In the rows, 128 means zero.
Each path below is one point turned by a fixed rotation once a step. After each direction that follows a path, write how fast that rotation turns it, in deg/step (0 if it stays still).
Each turn is a multiple of 5 degrees from 10 to 175, or 0.
Each row of a path follows its step; steps can be skipped.
path 1
step 0: [119 137 128 120 128 123 121 125 138 137 128 130 117 124 136 133 127 111
 125 130 125 132 139 139 135 134 129 133 134 128 125 134 135 135 139 124
 118]
step 1: [130 118 116 122 134 127 126 111 127 125 126 133 128 137 125 130 120 123
 129 134 147 124 126 131 121 144 120 126 120 129 132 121 126 126 137 129
 124]
step 2: [141 126 126 125 133 136 124 132 116 134 117 134 131 125 134 134 118 130
 125 125 119 126 135 123 131 122 110 123 124 119 128 115 127 135 119 128
 125]
step 3: [137 125 127 121 140 120 112 135 131 127 128 127 120 118 123 117 122 120
 125 128 120 121 123 122 131 121 142 131 130 123 126 129 134 128 133 120
 119]
step 4: [127 115 126 118 137 119 136 125 126 124 123 120 118 138 124 127 124 119
 126 118 133 121 123 131 123 129 129 132 125 139 131 135 122 128 115 128
 144]
step 6: [116 131 130 138 139 124 129 128 118 126 147 130 120 125 123 127 120 122
 137 137 123 121 125 124 137 131 132 132 126 124 123 121 136 114 130 129
 124]
step 8: [125 127 129 125 125 131 132 116 127 131 115 145 121 131 125 128 133 129
 115 133 128 123 136 116 130 139 129 127 133 133 124 129 129 139 138 127
 114]
step 9: [129 114 132 124 128 113 119 131 126 127 125 136 125 127 123 136 131 125
 136 133 131 122 140 130 131 133 115 136 122 116 129 115 132 119 125 133
 123]
step 10: [144 125 126 133 141 128 115 126 128 128 114 128 136 128 144 123 117 122
 125 124 129 129 131 130 129 127 133 121 131 126 126 135 126 116 120 135
 124]
step 11: [127 128 128 123 127 128 120 134 129 134 127 134 104 132 132 119 125 122
 117 129 125 120 124 122 126 131 132 114 126 133 120 128 134 139 123 128
 140]
step 12: [127 117 120 125 121 122 130 131 120 120 130 115 121 132 128 138 127 107
 123 131 136 132 128 137 130 123 127 141 126 121 123 125 135 134 126 120
 129]
step 13: [138 136 116 137 139 129 133 118 119 123 137 132 125 133 132 135 108 130
 129 128 129 126 117 125 129 131 120 137 133 130 128 136 123 128 124 132
 119]
Directions:
[125 132 130 124 124 125 125 132 130 129 128 128 125 127 131 130 126 130
 131 123 124 130 131 130 127 129 123 132 125 128 129 126 127 131 124 129
 131] -> 155
[128 130 129 129 130 123 128 132 129 124 127 124 127 131 124 129 129 129
 131 128 132 126 127 128 130 129 130 125 124 132 129 121 133 130 131 130
 127] -> 135
[127 124 127 130 122 129 130 131 126 128 126 130 129 128 125 127 123 126
 129 130 133 132 129 123 127 127 124 132 132 130 130 125 128 129 131 129
 131] -> 100
[126 134 129 123 131 132 127 126 128 129 124 131 131 128 123 131 127 130
 130 131 130 129 126 129 128 129 124 130 127 128 124 127 126 128 132 125
 125] -> 55
[127 129 133 128 132 130 124 132 129 134 130 129 130 131 127 124 125 126
 124 127 126 131 127 129 131 128 134 129 130 130 129 124 126 128 128 126
 131] -> 95
path 2
step 0: [143 133 123 139 133 130 133 134 131 124 111 135 135 117 120 132 129 125
 129 137 141 125 126 138 132 145 122 120 122 121 127 133 126 138 115 135
 142]
step 1: [126 126 137 128 128 120 137 132 121 129 127 135 126 139 137 134 126 123
 152 120 136 116 119 138 142 128 128 131 129 130 127 114 134 127 127 143
 142]
step 2: [134 139 125 119 129 127 118 130 124 121 123 116 141 136 136 118 121 135
 125 138 129 127 125 125 138 127 126 115 121 129 110 114 120 121 127 147
 131]
step 3: [111 140 139 130 120 132 135 127 127 135 131 120 137 133 133 136 125 126
 133 139 132 119 123 115 140 128 137 121 130 126 128 143 127 133 148 139
 120]
step 4: [126 134 110 134 129 121 140 122 122 135 121 117 133 136 129 131 131 131
 123 149 128 134 135 135 130 143 123 131 139 112 133 125 126 126 124 133
 113]
step 6: [144 126 123 121 139 119 134 120 127 129 113 133 121 135 141 123 129 136
 133 132 129 109 123 124 134 134 113 126 127 137 141 116 126 136 129 135
 132]
step 7: [133 141 143 119 131 138 129 121 135 134 114 116 135 133 127 129 132 126
 136 125 117 124 116 141 122 136 137 114 118 135 122 126 126 126 131 141
 138]
step 8: [129 139 141 136 123 129 147 138 120 122 122 132 130 136 147 140 124 143
 123 136 128 129 130 136 135 127 126 123 126 127 119 131 116 138 135 133
 125]
step 9: [132 129 117 123 116 137 125 145 122 136 130 118 146 137 133 130 126 130
 134 127 128 127 123 144 133 139 132 133 133 119 127 131 141 126 131 139
 112]
step 10: [120 129 129 119 138 131 130 125 129 129 130 135 130 141 119 125 131 143
 122 128 130 121 123 128 151 126 111 120 144 116 126 127 127 123 136 127
 115]
step 11: [142 125 120 124 119 134 125 114 130 136 131 118 121 136 127 114 134 124
 125 143 123 115 124 133 128 136 117 122 129 133 143 137 128 126 147 132
 129]
step 13: [135 118 137 133 117 121 136 128 116 131 126 124 132 137 137 131 137 130
 124 123 124 123 126 153 126 139 130 126 125 143 123 114 126 141 132 120
 127]
Directions:
[132 127 134 129 131 122 125 127 126 126 130 126 127 126 130 128 129 128
 131 130 125 126 127 128 123 124 129 125 127 130 125 127 128 126 132 133
 129] -> 70
[127 124 132 131 121 129 125 126 128 133 127 126 134 128 127 123 130 124
 129 127 128 128 131 132 128 127 129 127 124 128 132 127 132 129 131 128
 130] -> 175
path 3
step 0: [133 134 111 134 132 128 123 138 139 119 137 111 130 144 132 131 134 127
 125 113 131 134 121 121 131 133 129 114 122 121 144 123 129 141 133 133
 109]
step 1: [130 123 123 126 120 129 145 122 147 111 126 128 139 128 136 122 125 128
 118 125 122 112 132 114 132 114 120 126 137 117 139 112 119 132 132 135
 128]
step 2: [143 117 135 131 130 129 129 125 139 119 119 136 128 136 119 138 126 100
 130 126 134 123 134 126 143 138 121 133 122 116 129 128 123 140 137 121
 116]
step 3: [137 114 142 127 116 119 133 131 123 117 122 125 142 124 125 115 112 131
 128 140 136 134 144 134 123 139 119 128 132 115 144 134 125 121 133 133
 127]
step 4: [144 146 126 140 116 130 106 123 126 127 125 116 143 123 133 121 124 117
 127 136 127 129 126 128 119 143 119 129 116 120 122 129 134 137 130 126
 117]
step 5: [131 119 126 116 113 124 116 124 129 132 135 117 146 127 142 120 116 141
 117 110 126 131 116 134 134 124 138 127 128 113 131 123 130 127 135 133
 119]
step 7: [143 122 121 124 121 127 143 127 139 122 123 141 132 122 119 129 121 130
 114 124 118 127 128 133 143 139 141 132 121 111 143 119 125 127 118 124
 141]
step 8: [148 133 117 120 129 126 123 136 122 118 127 133 134 139 130 142 123 123
 124 143 136 128 145 138 139 134 112 117 123 129 142 130 136 137 130 122
 131]
step 9: [139 131 135 136 117 126 122 143 142 120 126 118 146 115 142 128 128 129
 134 141 144 133 131 132 129 119 134 127 127 113 138 118 133 125 123 123
 139]
step 10: [133 132 127 116 129 138 116 114 125 137 129 118 142 119 133 123 142 116
 129 123 140 116 135 134 134 122 122 122 130 109 125 131 141 141 142 122
 127]
step 11: [128 115 121 136 121 131 132 124 125 133 129 128 148 139 121 121 126 128
 130 129 134 130 121 127 127 121 153 136 125 109 135 140 129 130 148 133
 138]
step 13: [138 129 111 130 116 127 125 141 140 123 122 125 144 135 122 140 131 139
 138 123 112 135 119 135 135 137 127 130 137 127 150 127 124 125 133 118
 129]
Directions:
[126 134 125 129 129 125 129 126 125 130 130 127 126 131 131 128 126 131
 125 126 122 127 127 126 129 130 134 131 132 127 130 130 130 126 129 123
 125] -> 55
[130 128 126 125 132 130 131 127 128 128 135 128 124 124 131 132 129 128
 127 132 130 131 129 127 126 126 133 126 126 127 131 125 131 133 128 126
 131] -> 35
[127 128 131 123 131 131 128 129 129 126 125 125 126 129 131 124 126 126
 131 126 128 123 121 126 131 125 130 127 130 127 126 124 131 129 133 128
 130] -> 80
[130 121 126 122 125 128 123 129 129 130 130 133 126 131 128 132 129 125
 126 126 126 130 125 132 129 130 128 128 133 128 126 131 129 129 131 125
 127] -> 130
[126 133 129 124 128 124 127 125 129 122 125 126 132 127 127 133 127 123
 127 127 126 131 127 128 127 127 129 125 128 123 130 132 128 127 129 132
 130] -> 0
